Here are some points:
array([6, -49, -27, 123, 8, -19, 63, 58])
array([43, 19, -13, 27, 0, -83, 67, 10])
array([52, 2, 11, 37, -18, 22, -6, -28])
array([-29, -30, -34, 117, -11, -69, 76, -46])
array([67, -19, 18, -25, -19, 51, 41, -22])
array([-31, 22, -36, 48, 38, -46, 20, 25])
array([-12, -45, -4, 120, -7, -12, 48, 49])
array([-2, -18, -24, 127, -11, -96, 70, 28])
array([-12, 13, -2, -39, -12, 25, -13, -57])
array([36, 15, 0, -5, 26, 75, 2, -31])
array([15, -2, 9, -31, 2, 8, 0, 24])
Then 12 other points, each followed by its number:
array([-16, -20, 39, 117, -17, -16, 14, 67]) 0
array([29, -10, -29, 9, -14, 14, 6, -70]) 1
array([41, 2, -11, 28, -10, 27, 5, -49]) 2
array([-2, -61, -8, 70, -21, -4, -2, -66]) 3
array([-27, -2, -50, 25, 37, -25, 32, -10]) 4
array([-26, 5, 18, 58, 37, -62, 33, -6]) 5
array([79, 24, -14, 21, -5, 51, 3, -3]) 6
array([1, 17, 5, 29, 50, -69, 38, -12]) 7
array([39, -18, -18, 3, -5, 35, 18, -38]) 8
array([13, 0, 6, 6, -14, 40, -22, -86]) 9
array([-9, -11, -2, 81, -31, -23, 10, 17]) 10
array([13, -20, 5, 7, 23, 54, 40, -52]) 11
Which of these numbered points is nearest to each point below, ignoring the 2 directions in which the first points spread most? Its number follows each.
array([38, -25, -6, 3, -1, 33, 19, -31]) > 8
array([35, -20, -37, 35, -23, 1, 64, -5]) > 8
array([-39, 12, -39, -42, -16, 42, -17, -108]) > 9
array([82, 3, -3, -20, -19, 39, 46, -8]) > 6
array([53, 5, -1, 27, -22, 16, 11, -38]) > 2
array([-74, -19, -16, 76, 22, -83, 127, -40]) > 11
array([-48, 19, 26, 41, 22, -41, 22, -11]) > 5
array([13, -33, 0, 79, -38, -6, 24, -31]) > 9
array([2, -15, -12, 127, 9, -82, 30, -8]) > 2
array([-39, -1, -43, 52, 21, -41, 52, -16]) > 4
array([-6, 1, 16, 78, -5, -53, 68, 19]) > 5
array([-23, 7, -28, 2, -69, 8, 22, -80]) > 9
array([54, 25, -8, -20, -10, 55, -1, -62]) > 2
array([31, 7, 27, 11, -6, 18, -25, 37]) > 0
array([5, -10, -21, 127, -20, -42, 29, 66]) > 10
array([19, -3, 9, -2, 29, 74, 24, -45]) > 11
